One vector is turned by the same rotation once a tick. Each row is the vector after some number of ticks, and that number follows the row.
The counts run from 0 to 474.
98 170 124 143 159 133 131 137 117 135 139 123 133 141 136 107 121 159 124 129 109 129 149 136 105 148 117 147 147 153 102 95 160 144 135 114 104 163 118 110 136 123 109 100 141 120 137 139 93 140 118 149 127 103 127 117 121 127 122 123 122 122 101 121 122 123 73 116 134 141 129 116 136 132 153 118 157 149 121 -> 109
79 153 120 126 146 144 99 152 150 115 158 112 143 138 132 113 88 124 140 138 124 124 127 136 130 139 117 127 125 150 129 121 150 153 140 135 125 143 127 112 145 143 110 142 109 141 125 178 153 128 111 155 129 110 103 127 108 128 151 157 132 131 100 147 141 109 126 107 129 127 157 147 141 104 106 153 137 133 127 -> 145
111 169 137 160 143 131 152 145 124 118 155 86 113 107 147 125 100 157 127 128 140 118 138 124 124 160 127 136 127 139 131 107 138 134 139 122 97 150 125 131 112 147 119 132 112 115 143 158 124 148 116 157 148 100 107 145 104 127 101 130 107 125 104 131 139 113 95 111 120 157 113 134 136 112 125 141 139 151 147 -> 460
98 150 154 136 118 114 127 152 113 123 165 107 103 109 132 145 81 129 125 135 154 120 127 131 112 154 123 155 115 140 147 92 142 153 94 127 124 144 155 93 129 137 114 111 114 146 127 133 129 134 122 120 122 107 116 124 128 131 137 146 134 131 88 108 132 114 103 120 140 127 109 117 145 127 164 121 137 162 129 -> 178
109 149 133 142 125 128 123 120 95 113 148 116 122 137 111 129 111 159 151 142 120 107 136 127 122 131 115 154 127 133 131 83 144 130 119 134 112 154 139 106 151 131 121 80 153 137 117 132 121 151 118 135 123 101 123 103 113 121 128 129 146 120 109 119 138 130 82 135 120 151 102 115 143 134 160 107 162 156 104 -> 19
118 148 136 133 110 142 125 138 109 107 160 98 120 118 112 135 80 128 163 139 151 110 115 107 133 124 117 132 124 131 176 105 126 135 133 147 138 130 160 116 144 148 134 119 132 149 129 159 170 134 102 119 125 113 105 116 94 130 133 151 137 124 122 124 136 113 116 120 124 138 113 141 136 98 122 158 150 125 100 -> 155
110 151 137 136 127 127 119 119 100 114 147 117 120 139 111 128 111 158 152 140 118 104 138 129 114 127 114 151 126 135 131 85 144 127 118 136 114 156 139 104 154 135 117 84 156 139 113 135 123 151 118 134 122 101 128 103 115 123 129 130 144 124 110 116 135 130 83 137 123 149 102 114 144 140 157 105 160 159 104 -> 20
85 150 142 113 141 137 109 150 118 133 158 101 114 127 127 138 108 110 126 124 157 113 116 133 139 145 115 170 128 164 115 118 123 159 106 127 125 125 158 97 134 138 134 112 137 157 122 153 153 135 113 113 138 111 119 127 111 125 119 150 134 123 97 141 148 98 113 139 154 139 135 131 135 107 154 128 146 155 113 -> 429
100 158 126 141 121 151 89 114 125 125 159 107 134 157 139 117 85 135 162 124 117 131 134 120 123 125 124 129 123 136 134 106 157 157 146 156 127 140 118 91 159 132 114 112 137 145 118 156 162 126 131 138 129 97 114 123 109 117 140 141 158 129 115 118 146 143 114 111 127 151 124 130 134 142 105 139 142 158 122 -> 311
104 153 127 112 129 174 101 138 145 128 152 122 139 153 114 97 102 131 158 136 102 108 138 126 104 118 113 114 127 142 125 122 146 128 149 140 124 155 114 115 156 145 94 126 154 147 111 156 149 155 109 153 120 98 126 117 103 123 136 145 130 126 125 121 128 111 106 122 113 142 130 133 140 140 103 136 151 128 100 -> 220
92 151 123 132 140 146 129 130 106 110 164 107 127 125 133 139 106 124 137 113 128 126 138 133 122 145 106 145 122 134 174 80 120 136 125 145 145 140 153 99 142 141 144 106 123 140 129 144 136 143 95 104 120 114 104 121 106 137 136 152 124 108 125 127 120 133 94 106 137 143 126 127 133 105 147 164 145 135 101 -> 77
94 160 151 145 132 131 125 138 136 112 165 100 98 127 137 138 102 135 128 126 137 112 137 140 111 143 117 145 95 135 132 100 126 137 106 133 112 157 117 106 139 156 97 127 116 135 108 156 136 148 128 157 130 91 115 148 127 111 128 144 128 124 100 121 144 123 105 124 125 144 103 125 152 144 127 124 122 176 134 -> 372
90 158 124 143 133 137 114 151 132 105 159 102 136 134 121 122 84 131 145 143 132 131 117 129 142 139 122 131 137 144 141 120 148 148 149 134 126 138 130 119 140 142 116 138 106 137 131 181 154 122 114 153 127 109 96 127 107 128 154 155 140 134 103 145 148 110 123 107 122 126 147 148 144 89 109 157 140 123 120 -> 148
103 151 130 136 132 135 120 141 142 123 157 134 134 131 136 105 85 147 152 134 93 123 149 119 92 126 118 111 125 129 147 90 169 141 144 139 122 162 114 113 143 142 89 133 124 131 117 145 117 147 114 151 124 100 118 118 118 132 143 136 112 126 113 107 107 119 96 93 111 126 117 126 134 144 110 141 140 141 122 -> 474
98 176 121 156 134 140 130 151 113 120 148 105 128 139 130 116 122 132 132 149 113 130 129 128 142 156 132 146 130 151 99 122 137 150 145 118 104 158 111 110 127 128 106 126 129 126 127 148 121 158 125 170 146 89 106 140 124 123 124 123 120 119 100 134 160 108 92 110 102 146 122 129 151 122 131 128 146 144 131 -> 207
96 160 110 130 136 173 125 145 138 120 155 106 142 142 137 93 123 139 137 145 97 107 144 129 104 159 115 117 107 140 126 120 132 127 145 129 105 169 115 113 136 134 101 119 143 122 137 135 120 163 103 156 134 103 114 127 105 141 128 139 117 112 118 122 138 114 91 111 110 156 129 128 137 139 124 148 149 134 127 -> 300
107 147 157 116 137 124 111 140 121 139 158 119 107 122 126 138 72 133 146 110 156 121 122 112 110 111 112 145 146 147 145 91 155 155 118 139 140 120 159 107 143 148 124 116 134 156 121 163 148 112 122 99 124 116 128 114 108 123 119 148 133 137 108 112 103 114 107 123 160 125 121 126 123 118 133 136 144 147 103 -> 254
97 167 114 151 136 153 102 112 120 119 153 107 141 162 141 112 100 145 156 123 102 135 142 125 126 132 120 131 131 136 133 97 152 149 158 150 124 148 114 100 158 129 119 105 138 130 127 158 145 129 123 146 131 99 108 125 109 118 135 136 150 124 120 126 144 152 100 108 122 156 128 130 135 134 110 146 147 150 117 -> 308
105 171 140 138 138 130 143 150 113 109 142 108 126 113 97 128 113 148 125 141 142 113 137 148 127 144 116 154 143 149 140 110 130 122 122 109 125 160 146 125 145 141 122 110 124 127 130 163 124 143 96 157 103 108 118 111 112 120 136 142 127 134 105 141 125 110 85 136 130 124 135 134 150 88 158 125 157 119 93 -> 439
117 174 130 149 142 126 123 141 119 135 140 95 116 142 134 111 106 150 145 136 140 117 117 101 135 130 128 145 143 161 92 120 144 159 146 123 91 139 129 129 132 129 113 121 153 127 142 166 137 125 134 150 159 101 123 132 101 118 94 120 131 130 105 131 151 107 99 130 130 153 116 136 133 126 120 127 155 157 134 -> 35
103 162 134 130 142 115 133 144 107 123 150 119 110 115 125 141 116 128 131 122 125 114 145 135 114 132 111 162 114 142 146 77 112 146 95 127 137 155 145 103 142 136 123 106 135 134 114 139 113 163 106 134 120 101 125 126 125 125 119 134 107 111 109 116 114 119 75 116 133 131 102 124 145 131 164 123 148 159 102 -> 273
114 163 146 133 115 128 102 146 128 140 152 114 116 137 122 121 92 128 151 147 130 116 128 118 124 122 134 143 122 150 103 119 148 159 123 128 114 149 119 105 145 135 91 124 147 151 106 148 148 154 135 164 136 87 128 127 122 111 119 123 134 135 98 114 150 102 110 130 118 136 104 131 149 152 126 100 147 165 124 -> 120
113 153 141 129 138 120 116 128 111 129 151 118 119 128 120 137 76 142 151 112 147 128 130 115 119 108 113 143 157 142 158 82 158 152 131 144 142 126 160 110 150 141 135 109 136 146 127 166 146 109 115 111 117 118 121 108 105 122 127 143 139 136 116 120 103 129 101 118 153 129 125 131 125 107 135 142 152 137 95 -> 251
119 169 146 143 121 130 158 158 103 127 142 122 111 114 112 125 100 147 130 147 131 126 133 122 102 138 121 139 152 142 140 100 153 130 127 108 114 162 140 120 128 133 103 114 136 132 136 133 101 144 114 141 111 103 120 112 126 130 131 128 114 129 102 100 109 103 74 115 116 119 105 108 145 120 158 125 155 123 108 -> 186
109 149 155 107 139 140 141 164 127 128 152 116 104 104 106 127 111 127 130 134 146 95 129 128 103 130 108 146 128 150 141 109 118 122 104 115 122 149 153 126 130 156 113 123 146 143 120 146 128 160 99 129 121 109 131 119 108 131 112 142 100 119 112 121 106 83 88 135 135 128 110 126 140 116 149 126 149 131 97 -> 355
112 147 151 124 121 147 137 145 106 131 158 106 103 118 132 122 109 137 133 136 141 100 131 114 101 151 118 145 121 142 132 102 136 129 109 124 104 147 152 105 123 135 117 99 158 144 134 112 121 157 116 108 132 106 129 115 109 138 107 133 124 116 103 102 131 102 84 134 132 156 95 105 130 143 164 119 153 152 119 -> 100
91 163 148 148 146 126 122 132 128 113 163 97 99 129 142 144 108 136 126 111 136 116 138 140 116 140 113 156 103 139 130 92 120 143 113 135 117 150 119 106 141 157 109 122 113 129 112 162 134 144 128 149 136 93 116 152 124 107 117 141 127 117 105 124 141 130 98 123 131 146 105 124 148 139 130 125 123 179 131 -> 370
98 163 121 144 125 150 93 111 123 120 158 107 136 159 140 115 88 138 162 121 112 133 137 121 125 128 123 132 127 138 132 101 154 153 151 156 126 141 118 94 159 132 115 108 138 141 119 158 159 126 128 141 128 99 112 124 107 115 138 138 158 128 116 121 146 147 111 111 123 153 126 131 135 138 109 140 142 156 119 -> 310
119 171 155 135 144 134 133 125 115 119 145 105 110 121 106 139 107 152 142 109 145 112 144 138 112 114 109 153 142 144 147 90 121 122 125 127 132 149 139 124 153 158 126 107 138 132 115 171 140 138 111 142 112 100 129 122 108 103 108 134 130 132 125 129 112 130 84 140 140 142 112 130 142 114 136 121 151 143 83 -> 445
97 158 116 140 138 149 141 137 105 110 162 101 130 119 130 132 110 123 135 120 129 127 130 125 130 151 111 141 132 137 171 93 120 137 138 136 137 137 155 110 131 138 148 117 120 134 144 147 136 144 92 109 128 115 96 127 99 142 131 148 114 106 122 133 126 122 91 102 128 144 129 133 131 90 140 176 148 121 107 -> 74
111 179 118 141 142 130 113 134 127 127 145 115 134 143 122 124 92 128 158 115 121 139 134 117 132 102 120 135 145 149 143 100 134 164 151 141 146 141 127 119 159 136 116 134 130 136 119 189 154 124 116 154 123 102 114 131 108 111 124 134 123 131 126 130 117 129 102 103 128 127 131 152 135 111 100 155 146 136 97 -> 55
104 153 130 151 128 125 133 123 89 104 145 112 123 132 115 129 113 160 142 147 122 111 133 131 131 145 118 153 135 134 131 84 145 126 125 130 107 154 141 105 141 128 130 82 146 131 124 133 117 151 116 133 127 104 114 105 117 128 130 131 143 117 105 125 147 128 79 132 116 153 107 115 148 122 164 114 163 151 109 -> 17
96 139 119 118 122 139 110 152 137 117 159 104 152 117 125 109 83 133 144 160 132 101 132 129 121 154 120 127 111 142 157 117 146 146 121 140 127 151 157 105 138 127 122 117 122 142 140 146 148 141 86 131 120 123 108 103 95 150 149 158 136 133 100 133 138 106 121 116 134 132 147 149 132 106 141 151 159 130 126 -> 240
107 144 160 112 136 122 112 144 126 141 159 117 103 119 126 135 72 129 141 111 156 118 122 112 106 115 111 144 143 149 144 95 154 155 114 136 135 121 158 108 137 148 119 122 135 160 122 160 150 113 124 100 124 117 128 117 111 126 120 149 128 136 105 113 105 106 109 124 160 125 120 125 123 121 135 133 140 149 106 -> 255
109 179 105 136 145 128 118 146 135 127 139 120 152 140 120 106 101 138 153 138 108 128 145 125 124 114 121 130 136 151 137 108 139 160 147 130 139 162 124 124 157 127 107 133 128 124 128 179 135 139 100 171 119 105 115 121 106 123 134 132 118 131 121 136 116 122 97 101 123 118 142 155 139 108 113 152 155 125 106 -> 51
